One turn moves every row onto another: examples first, then more rows asked:
j_607: [  5  -8   5  -5  -3   9  -2  -4  -3   3  12  14   9  -9  -3  -5  -5   4
   8 -12 -10 -14   0   5  18   0  -8   9 -10   4   8  10]
j_721: [  5   0   8 -12  -8 -10  21  -3  -3  10  13  -8 -17  -3  -7   5   2  -2
   7  -4   0  22  -9  -1   1   3   0   8   4 -11  -3   0]
j_848: [ -6   2  -6  -5   7  -2  12   7  -8  -1   6  -2  -2  12  18  -3   2  -6
   1   7 -18  -5  14   0  -7 -16   0 -15  10   6   3   2]
j_436: [ -9   6   0  -2   7  -3  -7   2 -16   9  -6  -3  18   1  -2  -1  -3  -7
 -18  13   2   9 -12  -9 -15 -11   6  -8   4  -4  -5  -3]
j_346: [  0   8   0 -12  -1  -6   1   5   0  -8  -5   3 -11  -9  -6   2   3  -9
  -8   9 -11 -21   7  -5  -7   4   5   8  12   9  12   7]
j_169: [  4 -17   7   4   6  12  24   9  -2  13   3  -1  11 -13   5  -9   2  -2
   5   0 -10  -3  13  -6   8 -12  -5   2   2  -2  -5  -7]
j_83: [ -1  -1   3   4   8   1  -4  -4 -19   7   5   3  31   4   3   3   2  -5
  -2  -1   2  16 -18  -4  -5 -11  -2  -1   1  -4  -1  -1]
j_681: [ -5  -4  -5 -13   4   1   5  10 -16   5   2 -10 -26   4  -5  -9  -5  -2
   3  -6   1  14 -13  -6  -6  -2   3  -2 -13 -11  -6   4]
j_250: [ -7  -2   4   6  -7   0   4   0  12  -2 -21   4  16 -13   2  -5  -8   6
  -3   2   7   6  -2   6   6   7  -6  10   3  19  11  -5]
j_211: [-10   7 -12  -5   0   1 -15  -1   0  -5  11  -6  -8  -3 -10   3  -9   3
  -2   3  -9   3   8   5  -4   1  10 -18  -1 -18 -10  -8]
j_840: [  9  -7   2  12   8   2  -5   3   8  -5  11 -10   0 -16  -6   5   8   1
  16  -1  -3  15   5  -3   5   8  -1   7   2 -22   3  -5]
j_785: [ -6  -3  -7  -5   6   3 -12  10  13  -2  -2 -14 -13 -22 -10   4   0   3
  13   7  -7  13   8  -5   5   2   9 -11   4 -15  -2   0]
j_519: [ -5  -3  -3  13   3   8  -1   4   6 -10 -10  -2 -18  -6  -7  -5  -6   2
  -6  -6   3  -6 -10 -13 -11  -4   7   3 -14   5 -20   2]
j_392: [  6   2   7   8 -10  -2   5  -6  12  -3  -7   7  23   5   2   2  -1   2
   0   1   2   2 -10   6   6   7  -4   6   0  23   5  -8]
j_427: [ -2   2  -5   1  -4   1  -3  -1   8 -13 -13   8  15  17   6  -2  -3  -5
  -6  -2   1  -7 -13   4  -1   5   3   0  -3  21   1  -6]
j_263: [  0   4  -1  -7  -6   4   0   0  -6  -3  18   7   3 -13  -4   0  -4  -7
  -1   1  -6 -31 -13  -6   0  -1   0  -1  -2  11   0   3]
j_506: [  4   1   0 -14  -2  -6   8  -2 -10   2  17  -6 -21  17   0  -1   2  -4
   7  -5  -2  19 -13  -1  -2   0   2  -2  -8 -12  -1   3]
j_422: [ -8   1   5   6  -4  -4  14  -8  17  -8 -11   3 -17 -18  -7   8  -3   2
  -8  -6   5   7   7  -5  -8  -2   5  13   9   1 -14   1]
j_926: [ -1 -13   0   0  11   9   9  20  -6   8 -10  -3  -2  -1  10 -13  -2   0
   2   6 -20   2  18  -2  -1 -17  -2  -8   1   4   3   5]
j_128: [ -4  -5   2 -11  -1  -3  17   7  -9  11   1  -9 -23 -16 -13  -5  -5   0
   4  -3   5  17  -7  -6  -5   1   1   9  -4 -12  -9  -1]
j_384: [  7  -3   6 -12   3   1  -2   3   2  -1  -9  12  -5  -4  -4  -3   3   1
   2  -4 -16  -6  18   5  10   6  -4  16   2   2  20  13]
j_836: [-14  -2  -6  -3   1   2  -4   4   6 -12 -27   7   7  -1   5  -8 -10   0
 -10   0   5  -4  -4   1  -1   5   2   2   0  19   6  -4]
j_796: [  0  -1   2   0   3   2  26  -3  -6   4  19   0  13   1  12   3   7  -7
   2  -2 -10  -8  10  -4   1 -11  -3  -7  11   2  -8 -11]
j_458: [  2   0   5  14  -2   5  -7  -7  12  -8   6   0 -14  17   5   0  -3   8
   5  -6  -4   4 -14  -2   2  -9   1  -4 -20   6  -5  11]
j_921: [  1  -3   9  -5  10   0  -2  -4  -7  11 -10  -1  27  -1  -2   4   9   1
   4   0   0  29  -4  -4   5  -8  -3   5   6  -5   3   3]
j_927: [  6   3  -4  11   2  -1  -6  -6  -3  -9  23  -1   2   2  -5   4   0   0
   1  -5  -5   5   4   3  -5   7   2  -3  -4 -26  -6 -14]
j_520: [ -6   4   6 -11   9  -4  -3   0  -8  12 -20  -6  17  -5  -6   1   5  -2
 -13  14   1  21   3  -8  -6  -8   5   0  10  -3   2   1]
j_780: [ -1   3  12   7  -9  -6   6 -16  22  -5   3   3 -12   4   5  10  -2   8
   2  -7  -4  17   3   7   7  -5  -1   6   1   1   1   9]

j_83 -> j_921
j_263 -> j_607
Now find these:
j_392 -> j_250
j_211 -> j_927
j_169 -> j_926
j_681 -> j_506
j_458 -> j_780

One turn moves every row onto another: examples first, then more rows asked:
j_903: [-11 -20   1  16  10 -25  21  -2 -22  15  12  10  -6  -4 -12  -2   0  -5
  -2  14 -15  11  -2  12  -7 -16   2]
j_899: [ 15 -14 -17  -2  -2 -15  12   8 -11  13 -14   5  11  -4 -13   5  -3  11
  -5  16   3  18 -12  18   3  -9 -13]
j_918: [ -4   1  -6  -7  21  -9   0  -2 -21   3  -7  18 -18   5  -2 -16 -12  -2
 -14   8   3  15   1  10   4   8   0]
j_875: [  9 -14 -24   2  -3 -13   3  18 -10   5  -7   2   3   3 -12  -1   5   3
 -13   7   9  17  -6  12   0 -22 -13]
j_655: [ -4   7  -9  -9  21  -7  -3   0 -16   4 -14  14 -14   5  -3 -12 -12   0
 -11   8   4  16   1  12   2  13  -1]
j_653: [  0 -16   5  -7  14  -1   1  -7  -1  19  -6   8 -10 -16  -3 -12 -11  -2
   4  23 -16  12  19  31  -6 -13   4]
j_693: [  8 -16  12 -16  22   1   9   2 -10   0 -18  -4  12 -12 -21   2   2   1
  -1   6  -8  10  18  11  -5  -5  -1]
j_822: [  1 -12   8 -22  22  -1   8  -3 -13   1 -14  -4  10  -7 -21  -4   3  -2
  -3   9 -13   9  23  11  -7  -1   8]
j_895: [-16 -14   1  13  12 -23  21  -3 -19  18  11   7  -7  -2 -13  -1  -3  -7
   0  14 -17   8   3  13 -10  -9   6]
j_559: [-10 -19   3  12  11 -24  24  -6 -17  19  12   9  -4  -8 -12   2  -7  -1
  -4  18 -14   9  -3  15  -6  -3   2]
j_656: [ 11 -15 -18   4  -4 -12  10  15 -11  12 -15   1  10  -2 -14   7  -4   7
   0  10   3  14  -7  15  -1 -16 -15]
j_302: [  3 -16   8   2  12  -8 -10   8 -16  -9   7   6   4   5 -13  -9  -4 -12
 -13   7  17   1  24  16  -3 -15  -2]
j_7: [  5 -13   1  -1   8 -18  -8   6 -14  -9   4   4  13  10 -13 -10   8 -11
  -9  13  12   8  21  22  -5 -21   2]
j_664: [  1 -21  11 -15  17   0  13  -1 -15   4 -10  -5  10 -11 -24   0  -3  -2
  -2   7 -12   4  23   7  -8  -6   3]
j_49: [  4 -15  14  10  21 -16  -6   7 -13  -9   7   7   6   3 -10  -5   8 -12
  -6   8  12   8  18  21  -3 -17  -2]
j_774: [ -7  -1 -10  -2  21  -7  -4   5 -14   1  -1  13 -20   5  -3 -14  -7  -4
 -22   4   9  14   2   8   1   4  -3]
j_707: [  8 -13  -1 -13  10   5  -4  -2   3  17 -15   7  -7 -14  -2 -12 -12   2
   2  21  -8  14  18  31  -2 -12  -2]
j_700: [-12 -16  -2  18  16 -25  15   4 -14  10  16   7 -10  -3 -11  -3  10  -8
  -9  10  -9  13  -1  12  -8 -17   1]
j_773: [ -3   1  -9 -13  16 -10   3  -6 -18   9  -9  16 -11   3  -4 -12 -16   3
 -17  14   2  14  -1  14   4  16   1]
j_282: [  7 -19   0  -5   6   0   2  -1   1  20  -9   4  -3 -17  -6  -7  -8   1
   6  23 -14  12  16  31  -6 -20  -1]
j_301: [ 16 -15 -19  -1  -3 -11   7  13 -14   7 -15   6   7   1 -12   1  -3   8
  -6   9   7  18  -8  14   3 -18 -15]

j_822 -> j_664
j_656 -> j_655
j_707 -> j_653
Now find these:
j_918 -> j_903
j_302 -> j_49
j_700 -> j_875
j_899 -> j_773

One turn moves every row onto another: examples first, then more rows asked:
j_944: [-17   5  -2  11 -12   6   6 -11  -1  -2  -4   0   9 -12   2  -2   2 -15
  11  10   7   0  -5   0 -10  16]
j_73: [ -1  -6  -8   3  -5   0   4 -10   0 -19   2 -18  16   9 -11  -8  -5  13
   2  12  -7  -4  -2 -12   7   4]
j_717: [-1 13  0 -8  5 -8  2 13  3 20 -1 -2 -3  0  1 -1 11 -2 -7  1  9 -3 18  4
 -5 -6]
j_937: [ -5  25   1  -8   0  -8   1   7   7   3   3   2  -1  -6   3  -5  -1  -2
   0  21   5  -8  12  -9 -11   1]
j_841: [  9   5 -17   8  -2  -4  -8  -7  -4  -9  -3 -24  19   5 -14   0   2  12
   1   1  -8   2   5 -13 -10  -3]
j_115: [ 13  -4 -14  15  -6  -3   8  11  -7  -8  -7 -15   7   8   3   2  14  19
  -2  -2  14  -1 -10   7   9   5]
j_86: [ -4  -8 -13  16   2   9   5   8   1 -10  -3 -14 -11 -12 -13  15   9   0
  -8  -6  -5  12  -1 -17   7  -1]
j_10: [ -9   6   8 -11   2  -4  10  10   6  11   2   2  -6   5   3  -7   5   0
  -6   8   9  -7  13   4   6  -2]
j_375: [ -8  -5 -14  18  -1   8   6  10   8 -19  -3  -9  -9 -18  -8  12   8   3
  -3  -3   0   5 -10 -17   3   7]
j_494: [ -6  -7  -9  12   3  12   2   7   0 -13  -2 -11 -12 -11 -14  10   9   0
  -6  -3  -6  13  -3 -20   8   0]
j_930: [ 20   6   0 -14  14 -13   0   6 -14  -4  -3   6   9  -1  -3  -8   8   8
  13   3   0   7   1 -17   3   7]
j_147: [-12   9  -8  16 -10   2   1  -9  -2   4  -7  -4  12 -13   1   3   6 -16
  10   5   8   2  -1   0 -17  13]
j_113: [ 21  -2  -9   4  10 -20  21   4  -8  -5  -3  -2  13   5   2   1   4   4
   3   0   4   0   9  -1  15  12]
j_380: [ -7  -2 -15  17   1   6   1  10   8 -15  -4  -9  -8 -20 -10  12  10   3
  -2  -4   0   7  -9 -21  -3   5]
j_843: [ 10   0  -3  -1  -2   4  -9  11 -12  -9  -6  -8   3   3  -2  -7  16  23
   6   3  10   4 -19  -7   2   1]
j_35: [ -5   1  -3  13  -8  14  11  -5 -16  16   3   1   3   2   2   4   2 -14
   1   1   9  12   4   2   7   2]
j_580: [ -5   4  -1   6  -6  17   0  -4 -19  16   3   4   1   0  -1   1   5 -12
   5   2   7  16   2  -5   1   0]
j_886: [ -2  21  -5   3  -2 -14  13   5   9   2   1  -3   3  -3   7   1  -2  -4
  -4  17   8 -12  18   1  -5   3]
j_444: [ 20   5 -12  -3  15 -24   3   2  -5  -1 -10  -6  18  -4  -5  -1  11   3
  10  -5  -1   2  10  -7  -7  11]
j_122: [  9  -6   2 -11  10 -17  14  -1  -1 -14  -5   1  12   0  -2 -11   3   4
  12   8  -1  -5   0  -8  11  18]

j_375 -> j_86
j_930 -> j_122
Now find these:
j_843 -> j_73
j_937 -> j_10
j_944 -> j_35

